A single turn carries every row of the set below to another of its rows. Some are shown first; where does it send the rows asked next?
j_478: 13,16,17,-4,-6,-1,-15,-8,1,-42,13,-11
j_175: 14,0,23,-6,-4,-41,19,5,3,11,-16,6
j_939: 13,-20,4,-1,-3,-19,10,-4,-43,-4,-21,-22
j_256: 16,-10,1,2,12,-19,-6,-2,-44,1,-8,-11
j_690: 19,17,18,0,19,-9,-14,0,-15,-19,3,20
j_118: -38,-9,16,-7,-17,8,10,-17,-7,0,-26,34
j_220: -8,-7,8,-6,-27,14,2,6,2,-33,2,-37
j_146: 26,8,22,-6,-8,-10,6,-8,2,-12,-12,40
j_97: 23,-5,0,2,9,-2,-12,-10,-44,-11,-8,8
j_860: 3,-9,28,-5,-5,-32,23,8,-12,-12,-24,-29
j_417: 16,-22,6,-1,-14,-1,13,-11,-44,-18,-27,-13
j_960: -43,-14,17,-9,-18,-4,18,-14,-7,8,-31,18
j_365: -6,7,2,-3,-1,-1,-19,13,2,-16,20,-33
j_889: -21,7,-16,6,-19,19,5,-8,-2,33,-23,-4
j_155: 21,-4,25,-7,-25,-8,24,-9,4,-17,-27,26
j_241: -40,-4,-7,-4,-25,12,28,-13,5,14,-21,-3
j_472: -35,13,-14,0,3,4,3,-7,3,28,0,12
j_466: -40,2,-10,-2,-8,-3,19,-6,4,28,-11,-6
j_156: -44,-9,15,-8,-5,-17,11,-7,-8,20,-22,13
j_631: 8,15,17,-5,2,-16,-16,-3,1,-29,16,-22
j_711: -1,9,2,-3,-6,16,-23,6,1,-29,20,-17
j_943: 9,8,22,-2,21,-37,-2,11,-14,0,-2,-12
j_112: -1,2,4,-5,-21,25,-11,2,1,-40,9,-19
j_997: 9,6,20,-7,-19,2,-2,-11,2,-48,2,-20
j_570: 4,2,22,-7,-19,-12,5,-6,2,-39,-1,-35
j_679: -21,5,-16,6,-23,23,7,-11,-1,29,-24,-2
j_612: -41,-1,11,-6,4,-13,-1,-9,-9,19,-12,29
j_270: 14,-8,27,-9,-22,-28,32,-2,4,-3,-30,6
j_664: 3,6,19,-7,-6,-22,-3,-1,2,-28,7,-37
j_205: -19,8,-15,6,-22,26,4,-12,-2,27,-24,3
j_608: -18,10,-17,7,-17,23,1,-10,-2,30,-20,4
j_752: 23,-13,2,0,-8,9,0,-15,-43,-23,-19,7
j_152: -20,9,-16,7,-17,19,2,-10,-2,33,-19,-1
j_577: 22,11,20,-5,5,-30,3,1,3,6,-6,28
j_34: -10,-4,7,-5,-14,-3,-4,13,2,-19,9,-46
j_94: -37,-1,13,-6,-3,3,-2,-15,-9,6,-14,40
j_101: -30,12,-13,0,-7,24,3,-15,4,11,-3,26
j_592: 10,-10,30,-5,-23,0,27,-5,-13,-37,-31,-8
j_949: 19,6,24,-2,-8,14,3,-9,-15,-41,-14,22
j_369: -33,2,-9,-2,-24,28,19,-19,4,3,-17,17

j_608 moves to j_152
j_592 moves to j_949
j_577 moves to j_175
Now find these:
j_97 moves to j_256
j_112 moves to j_711
j_241 moves to j_369
j_997 moves to j_478
j_612 moves to j_156

